128 stands for zero in the data rows.
Some points, one per row:
201;190;56;147;96;154;87;159;105;141;156;88;165;187;55;89;154;109;199;95;74;169;76;126;197;142;153;126;201;107;144;159
103;114;179;106;120;118;130;149;159;126;114;159;86;93;177;160;95;117;122;159;154;112;178;161;104;106;146;76;65;141;95;129
125;182;67;117;101;113;88;178;139;165;102;131;144;164;78;98;197;122;159;76;136;113;172;127;129;116;121;94;179;98;146;146
95;86;253;107;220;120;147;97;132;91;92;152;71;44;176;155;141;166;109;159;179;111;128;112;94;194;119;161;80;142;165;143
131;144;98;115;112;109;84;98;164;172;135;125;143;166;102;132;91;93;80;152;106;121;161;104;152;105;133;115;134;154;103;151
85;117;255;98;134;108;153;89;128;113;120;171;74;84;196;187;80;191;139;138;177;105;144;143;139;190;141;154;81;157;158;130
82;127;153;82;193;107;173;75;150;115;140;134;104;98;155;144;52;174;135;182;185;106;170;113;110;135;101;145;120;151;123;157
92;71;226;83;126;62;149;128;123;154;122;173;121;82;198;131;119;178;142;126;182;153;112;109;139;127;111;130;65;126;171;118
159;199;25;138;96;122;84;187;120;183;109;124;161;187;55;90;255;87;155;62;105;122;164;134;143;108;137;102;194;78;157;139
176;182;50;89;127;142;49;129;135;152;105;93;148;158;91;134;159;99;77;70;105;108;136;135;164;131;132;127;109;110;177;168
102;100;114;118;128;134;150;106;131;107;109;121;130;125;118;122;71;156;178;152;127;110;150;146;90;121;117;103;134;127;67;125
183;191;11;181;52;180;53;157;155;153;145;56;165;196;74;68;150;114;146;109;52;129;144;131;172;116;184;125;255;157;146;131
207;174;49;161;103;171;51;182;131;146;109;106;136;147;109;126;209;107;105;71;83;104;163;149;162;141;182;133;193;114;154;135
157;163;50;112;88;127;76;157;121;154;147;95;153;166;115;128;121;92;93;99;109;106;150;126;161;87;145;123;142;106;132;140
107;153;179;114;128;146;198;109;127;101;139;141;93;67;145;127;96;174;152;129;128;127;154;186;112;135;171;168;132;155;171;101
89;75;115;123;59;126;106;171;104;115;104;115;177;108;135;106;74;125;111;151;105;99;132;122;94;105;122;152;116;111;71;112
83;138;164;147;168;137;203;79;108;78;179;112;81;109;157;128;112;144;130;150;167;136;111;109;119;148;113;175;130;151;138;115
123;97;158;144;131;119;124;167;83;119;158;151;138;120;136;126;81;98;136;147;122;147;97;89;156;143;80;121;59;112;102;125
54;86;185;119;130;101;194;126;99;93;139;146;131;81;185;114;51;159;145;157;148;145;149;140;107;102;124;149;75;137;108;97
96;153;128;170;96;129;119;127;129;137;155;124;134;157;127;141;120;95;123;164;98;164;172;131;137;89;175;102;125;155;90;99
149;135;95;90;108;112;57;139;152;162;86;117;148;142;108;121;161;99;72;113;127;82;120;90;136;147;122;142;151;124;134;175
110;250;30;130;19;147;54;143;138;157;120;69;190;216;50;105;212;70;113;110;62;110;175;141;161;90;231;158;224;125;129;158
82;75;212;122;156;84;162;84;103;136;115;179;120;105;164;146;117;165;142;133;162;144;109;94;131;172;98;139;81;129;132;104
85;153;223;104;166;113;200;105;114;99;175;158;118;99;124;121;108;125;180;145;155;174;94;114;125;144;86;153;49;139;166;148
20;76;242;62;156;78;171;99;127;79;135;127;108;77;188;168;34;190;136;225;219;131;121;110;83;123;92;115;31;127;84;140
106;90;249;110;223;82;156;107;90;95;99;168;68;93;197;200;186;172;120;147;181;134;103;118;147;204;149;139;71;107;138;133
146;123;77;136;39;145;45;176;109;125;93;70;175;161;134;126;183;120;93;130;87;116;118;140;134;123;210;156;199;106;101;135
70;110;255;111;181;114;219;97;116;89;167;165;93;75;155;130;69;148;179;178;178;161;76;115;124;166;74;151;14;139;149;146
36;115;201;101;146;51;197;140;124;154;157;215;116;75;148;100;96;119;151;148;170;137;194;108;114;81;95;134;69;132;124;102
118;168;129;107;137;117;101;92;136;130;124;94;150;166;95;125;148;117;151;148;135;139;128;104;152;131;144;127;151;126;110;171
173;204;64;158;62;160;99;116;145;167;152;87;155;228;34;102;176;95;193;120;74;140;111;129;168;121;149;100;239;136;116;154
47;84;195;140;141;97;164;126;105;101;138;154;138;86;162;98;52;139;167;163;133;161;147;125;102;95;123;131;75;135;107;104
149;124;168;119;163;160;137;77;187;98;158;82;76;93;167;131;65;177;124;156;160;142;97;129;133;163;135;133;141;198;192;139
174;154;44;164;63;162;63;149;154;174;101;114;154;183;88;126;144;100;107;108;37;113;180;160;151;117;196;105;213;145;102;118
140;154;72;140;95;146;101;120;159;157;140;101;150;149;115;103;102;144;127;94;103;153;153;153;143;93;146;91;144;141;181;124
164;209;31;113;131;166;155;80;120;88;151;52;119;179;100;161;120;167;121;120;127;112;123;178;170;132;186;149;188;112;139;144
96;128;202;57;201;115;219;36;110;54;161;92;82;97;194;216;35;224;128;187;191;131;88;167;140;154;150;170;78;125;138;131
119;139;159;89;144;94;136;138;117;143;101;155;115;130;114;137;183;155;165;106;161;108;129;125;138;150;108;127;132;95;144;146
34;37;229;101;214;68;180;62;98;91;96;161;119;87;172;150;107;142;89;170;197;134;88;70;60;154;56;134;0;115;98;128
Here are 24 more points, each followed by its number:
90;75;186;89;144;85;178;103;127;125;153;162;113;93;182;171;33;155;103;162;170;136;133;133;129;104;104;118;34;134;105;99 0
174;199;20;132;93;155;7;127;174;156;146;54;196;201;65;81;130;72;133;118;76;176;154;104;157;83;146;89;182;155;152;203 1
146;193;12;152;55;153;61;129;158;171;143;59;168;192;96;95;149;124;125;80;76;143;173;146;158;79;182;97;206;154;177;132 2
133;121;155;99;112;120;185;123;141;145;131;180;138;111;87;117;92;127;158;140;129;118;114;146;116;105;94;147;133;127;97;132 3
98;120;194;122;126;145;194;122;144;99;118;162;100;91;97;126;120;116;130;201;133;75;95;126;75;153;114;179;151;133;72;133 4
101;116;105;117;112;84;98;156;96;142;154;131;133;170;126;130;113;117;140;169;155;103;145;65;157;139;88;114;172;104;65;137 5
141;123;142;74;175;111;83;101;123;139;100;127;143;104;149;150;109;130;75;93;141;120;133;131;143;148;94;151;37;120;187;172 6
160;152;146;122;130;128;117;132;116;143;134;145;130;133;114;147;132;116;136;109;118;140;120;137;162;144;134;131;110;115;153;134 7
170;220;0;180;16;161;86;86;147;208;117;82;152;252;81;138;155;110;100;77;82;82;174;157;169;99;182;107;255;168;120;82 8
111;90;229;142;207;134;184;117;141;74;135;166;57;65;172;129;111;152;161;141;170;141;93;130;101;176;98;119;61;140;150;113 9
140;61;98;151;154;135;185;106;107;122;119;155;144;142;107;132;105;113;140;124;116;136;98;159;83;96;57;97;96;101;59;87 10
108;86;227;99;176;134;221;151;157;63;152;151;88;22;153;112;105;118;143;192;167;136;87;156;45;95;107;156;94;140;109;140 11
110;147;120;125;124;138;120;170;146;109;162;118;127;103;118;90;76;115;162;153;120;131;189;138;106;82;118;105;135;142;121;135 12
158;171;0;195;76;160;88;119;132;155;163;79;163;211;76;95;123;78;101;112;60;155;143;119;160;81;169;120;196;150;115;102 13
104;80;210;107;186;111;140;105;130;99;119;140;109;74;177;137;107;153;116;132;178;143;110;118;104;153;94;132;49;136;170;149 14
191;157;126;153;100;167;108;158;161;136;127;119;103;128;100;115;197;106;137;120;124;125;112;128;135;141;160;153;214;152;147;153 15
216;241;0;179;37;204;116;148;123;164;125;95;140;198;44;93;201;114;167;27;86;96;109;168;157;147;140;145;246;120;184;120 16
72;43;255;77;166;94;220;125;148;78;159;170;102;35;181;136;75;138;134;225;190;170;71;115;66;101;86;153;38;142;93;136 17
129;92;157;127;139;102;130;127;158;163;155;156;118;102;157;113;72;142;137;135;127;163;146;109;149;105;113;117;122;168;150;122 18
106;125;133;142;88;106;116;118;114;177;111;160;162;150;120;115;147;95;100;101;119;129;128;102;138;110;112;134;129;138;127;111 19
81;124;239;111;173;102;151;119;119;91;136;132;103;109;174;177;154;152;157;178;179;177;105;142;137;134;158;85;39;122;119;143 20
173;170;0;135;72;131;73;126;112;188;92;110;169;209;58;97;235;85;102;57;111;74;139;104;125;121;124;140;233;91;122;133 21
167;165;43;107;131;134;69;148;127;160;105;113;163;147;114;124;136;104;71;54;97;119;164;139;157;118;127;118;104;109;174;151 22
123;81;148;143;115;87;66;139;141;192;104;166;115;141;165;141;129;134;126;136;128;118;161;86;151;141;122;77;154;145;103;116 23
Which two of these numbered points are nearest to each point below, ignoring the direction in which the first points spread most? Their numbers follow each, nearest first.
139;217;2;162;20;159;92;83;140;195;122;90;143;215;98;141;141;137;122;72;112;80;190;154;155;108;165;107;232;159;150;91 > 8 2
123;163;53;161;98;157;126;183;150;119;161;109;147;138;103;73;113;92;153;131;114;126;185;150;107;67;129;80;166;129;106;122 > 12 17
189;141;103;108;140;131;117;156;116;148;155;115;139;127;96;116;109;114;102;124;71;116;91;126;196;140;149;189;162;120;150;144 > 7 14
112;148;100;118;98;109;56;195;140;128;172;79;161;124;131;73;119;85;108;151;127;155;150;71;142;101;140;136;142;149;136;168 > 1 12
109;94;214;89;162;97;220;90;143;140;116;207;107;80;128;141;98;143;153;168;140;129;124;140;94;119;115;169;120;139;94;114 > 3 4
103;89;168;102;155;110;224;68;129;122;119;170;109;88;138;129;49;195;153;131;158;97;119;128;99;142;75;162;129;143;126;95 > 3 16
89;67;207;88;211;73;129;125;106;109;128;169;97;76;213;187;70;132;86;150;190;129;165;112;125;131;80;95;0;109;110;131 > 22 0
144;207;25;163;44;154;56;134;160;167;143;65;174;203;106;87;128;106;122;91;81;138;159;132;183;95;191;105;203;158;171;132 > 2 18
115;64;204;148;137;135;83;115;144;113;114;103;143;120;163;138;81;109;98;206;100;176;69;104;134;142;170;110;91;162;89;145 > 17 13
108;69;188;87;148;86;158;86;111;135;70;176;125;101;145;153;169;149;97;124;179;99;74;100;94;152;100;173;102;103;118;121 > 21 19
146;205;19;157;37;174;90;99;88;139;116;53;182;230;75;130;164;151;164;55;96;136;86;163;167;139;151;106;158;101;171;105 > 16 7
160;101;61;148;116;148;139;163;149;141;115;135;155;128;104;88;150;107;116;105;101;125;125;143;91;71;119;114;166;120;107;99 > 10 17
123;83;168;65;156;78;134;106;116;139;96;163;130;112;133;148;156;134;113;126;181;110;92;96;113;150;73;156;96;102;122;157 > 21 14
114;184;111;146;97;127;97;153;129;127;145;93;142;173;109;137;195;106;139;123;122;162;136;147;146;110;180;74;123;115;139;139 > 20 7
150;122;11;173;54;149;63;164;124;157;100;121;185;195;65;107;135;72;99;128;55;100;158;111;122;101;132;104;205;115;28;111 > 10 5
113;98;102;102;135;130;154;68;159;137;100;124;158;129;82;82;61;148;163;149;139;122;110;109;76;115;54;116;117;140;108;144 > 3 10
143;147;80;147;131;140;89;135;141;134;117;95;137;145;126;101;145;125;132;95;142;139;131;120;118;138;114;97;122;122;168;148 > 14 9
91;140;151;133;132;134;167;92;127;117;114;133;122;117;132;113;159;154;150;100;167;131;113;128;80;146;97;139;113;135;177;117 > 16 14
98;177;139;146;153;158;127;134;112;70;143;56;120;87;181;114;114;178;119;113;112;130;151;158;135;165;206;164;138;140;202;132 > 2 14
150;171;105;157;121;148;164;146;135;135;167;143;126;140;78;96;151;88;168;124;95;147;142;149;130;97;138;143;186;139;124;113 > 3 9
160;131;76;118;105;152;152;185;169;109;138;120;127;107;86;76;151;82;128;142;107;105;129;152;81;78;136;152;194;122;106;141 > 11 17
83;87;200;123;109;95;129;129;129;155;123;177;132;96;164;123;120;108;105;145;156;118;119;84;114;132;87;135;64;146;143;118 > 19 14
136;168;46;152;67;145;111;168;136;139;161;113;158;183;90;91;120;93;161;118;109;129;164;135;134;67;124;108;181;125;98;133 > 12 3
107;93;167;55;143;78;131;109;135;116;135;132;125;106;166;166;63;136;100;180;176;114;111;119;132;117;113;126;57;115;101;145 > 0 7
119;17;209;109;183;109;190;140;146;110;102;187;120;40;172;105;84;152;124;147;142;146;98;138;77;118;95;146;84;134;124;110 > 17 3
104;51;255;114;162;122;176;110;83;107;115;171;114;59;172;161;89;165;130;150;119;142;54;133;130;178;116;174;37;112;119;102 > 7 14
135;144;40;140;95;108;74;183;96;144;159;98;147;173;99;113;130;115;130;131;119;100;154;83;161;128;122;116;205;92;73;128 > 5 0
55;116;255;112;173;97;152;118;97;68;144;126;98;77;192;170;139;158;159;178;184;175;112;138;118;141;158;126;8;126;157;137 > 20 7
145;100;119;150;103;82;70;146;125;189;103;158;132;154;166;129;130;130;110;102;123;126;162;86;180;134;142;92;169;147;112;114 > 23 18
143;154;67;124;148;126;136;124;145;131;147;124;129;156;65;126;171;65;112;150;132;114;152;111;99;94;111;134;178;120;66;153 > 17 3
109;126;67;126;113;95;91;150;80;138;133;108;151;169;117;120;127;128;130;127;136;96;146;61;157;148;94;128;157;96;88;136 > 5 21
130;85;213;68;205;117;101;105;136;123;103;147;127;59;167;170;63;151;72;130;136;137;126;129;136;159;102;138;0;119;173;164 > 6 22
109;61;230;117;150;92;144;126;153;145;140;185;107;82;176;128;60;149;133;171;140;143;143;109;152;134;119;133;105;175;122;124 > 18 23
178;148;135;166;136;156;143;152;151;130;129;119;105;117;118;113;185;118;116;133;95;137;79;127;149;151;182;164;219;154;142;134 > 15 9
122;85;99;119;124;82;86;168;72;112;145;109;141;141;139;126;113;140;132;147;142;102;125;80;159;131;110;128;157;89;64;119 > 5 0
116;52;195;132;150;74;90;125;139;194;100;188;124;113;182;144;95;147;107;130;124;144;158;86;154;143;117;77;73;153;127;105 > 23 18
134;116;255;122;134;155;143;160;132;81;114;143;95;85;154;167;166;115;162;173;148;152;92;172;103;149;159;120;65;126;116;151 > 20 15
72;97;255;99;166;124;206;122;138;82;115;180;82;50;134;152;112;125;124;211;157;91;98;127;76;150;116;195;96;141;76;131 > 4 11
111;133;182;94;154;116;120;90;161;120;123;124;120;121;151;177;106;141;98;177;130;150;135;143;146;128;187;126;92;150;122;150 > 20 7
102;124;145;114;92;121;133;42;143;165;114;134;111;158;168;180;81;171;103;142;157;116;149;142;141;139;157;126;139;166;140;94 > 8 2
154;167;0;162;91;143;94;108;117;151;130;71;168;201;118;105;135;127;77;57;74;129;160;156;160;86;177;125;200;125;158;80 > 2 13
